[[ 21  27 -10 -23]
 [ 12   2  20  -9]]
:
[[21 27]
 [12  2]]

[[ -3  36  -7 -20]
 [ 11  19   7 -33]
 [-18   2  21  21]
 [  8  16 -16  -8]
 [  5 -20   9  -9]]
:
[[-3 36]
 [11 19]]

[[ 10  27  32]
 [-17 -25  -7]]
:
[[ 10  27]
 [-17 -25]]

[[ 1  1  0  1]
 [31 30 31 31]
 [28 28 28 28]
 [30 29 29 30]
 [ 0  0  0  0]]
:
[[ 1  1]
 [31 30]]

[[ 19   1]
 [ -3   5]
 [-28  10]
 [ 13 -21]
 [ -1  16]]
:
[[19  1]
 [-3  5]]

[[-13  22]
 [-18  33]
 [-12  15]
 [-19  22]]
:
[[-13  22]
 [-18  33]]

[[ -5  20 -31   3]
 [ -5  10  22  -2]
 [-11 -26 -30 -32]]
:
[[-5 20]
 [-5 10]]

[[ 28 -31  23  21 -33]
 [-31 -32  28  33  33]
 [-30  -3  32  25  32]
 [-22 -10  22  32  31]]
:
[[ 28 -31]
 [-31 -32]]

[[  2   4   9]
 [  0 -36  -8]]
:
[[  2   4]
 [  0 -36]]
---
[[  1  -1   0   2 -16  14]
 [ 19 -18 -24  28  -8  16]]
:
[[ 19 -18 -24  28  -8  16]
 [  1  -1   0   2 -16  14]]

[[ -2   1 -15   5 -10 -25   9  -3 -11   0]
 [ -1 -21   4   4   3   4  -1   9 -12   4]
 [ -2  10 -14   1  -6  -2   7 -14  10  -7]
 [  5 -14  17   3   9  15 -15   9   4   7]
 [  8  16 -15   3 -11  12   0  -4   8 -14]
 [  8  -5  16  -3  13  25 -23  14   8  -1]
 [  9  31 -13  -8 -13  22  -6  -7   9 -20]
 [  3   3  20  -8  18  20 -17   6  20   4]]
:
[[  3   3  20  -8  18  20 -17   6  20   4]
 [ -2   1 -15   5 -10 -25   9  -3 -11   0]
 [ -1 -21   4   4   3   4  -1   9 -12   4]
 [ -2  10 -14   1  -6  -2   7 -14  10  -7]
 [  5 -14  17   3   9  15 -15   9   4   7]
 [  8  16 -15   3 -11  12   0  -4   8 -14]
 [  8  -5  16  -3  13  25 -23  14   8  -1]
 [  9  31 -13  -8 -13  22  -6  -7   9 -20]]

[[ -7  12   4   6   4  13   0  13]
 [-27  12  -8 -17 -25  11  -4  15]
 [-22   6 -18  -2   2   7 -19   6]
 [-11   4   2  -2 -19  -5   5 -11]
 [  8  11  12  10   8  13   5  10]
 [-22   6  -9  -5 -13   2  -6   1]
 [ 18  16  30  11  -1  16  24  14]
 [-19   1  -6   7  -4  -9  -5 -13]
 [ -9  10  -5  -1   0  14  -7  13]]
:
[[ -9  10  -5  -1   0  14  -7  13]
 [ -7  12   4   6   4  13   0  13]
 [-27  12  -8 -17 -25  11  -4  15]
 [-22   6 -18  -2   2   7 -19   6]
 [-11   4   2  -2 -19  -5   5 -11]
 [  8  11  12  10   8  13   5  10]
 [-22   6  -9  -5 -13   2  -6   1]
 [ 18  16  30  11  -1  16  24  14]
 [-19   1  -6   7  -4  -9  -5 -13]]

[[ 11   5]
 [  5  30]
 [ -3   1]
 [ 15  28]
 [  5  17]
 [  8   6]
 [ -6 -35]
 [  6  -7]
 [  5  24]]
:
[[  5  24]
 [ 11   5]
 [  5  30]
 [ -3   1]
 [ 15  28]
 [  5  17]
 [  8   6]
 [ -6 -35]
 [  6  -7]]

[[ 7  5  6]
 [ 8  2  1]
 [ 9 12  4]
 [29 22 25]
 [27 34 16]
 [15  4  7]
 [26 29  4]
 [25 15 20]]
:
[[25 15 20]
 [ 7  5  6]
 [ 8  2  1]
 [ 9 12  4]
 [29 22 25]
 [27 34 16]
 [15  4  7]
 [26 29  4]]

[[-26 -15 -12  16 -10  -5   3   7  -2   1]
 [-13 -12  -6  11  -5   1   3   5  -7  16]
 [ -2  -8   1   6  -3   6   5   2 -15  29]
 [-24 -13  -9  13 -16  -7   9   3 -10   3]]
:
[[-24 -13  -9  13 -16  -7   9   3 -10   3]
 [-26 -15 -12  16 -10  -5   3   7  -2   1]
 [-13 -12  -6  11  -5   1   3   5  -7  16]
 [ -2  -8   1   6  -3   6   5   2 -15  29]]

[[-16  -1  11   9   7   7  20  -5  18  13  -8 -18  20  13]
 [  3 -12  -3  -3  16  -3   2 -14   7  -3   1  -4   4  -4]
 [  8 -22 -12 -11  28 -15  -2 -23   4 -15  -8 -12   1 -12]]
:
[[  8 -22 -12 -11  28 -15  -2 -23   4 -15  -8 -12   1 -12]
 [-16  -1  11   9   7   7  20  -5  18  13  -8 -18  20  13]
 [  3 -12  -3  -3  16  -3   2 -14   7  -3   1  -4   4  -4]]
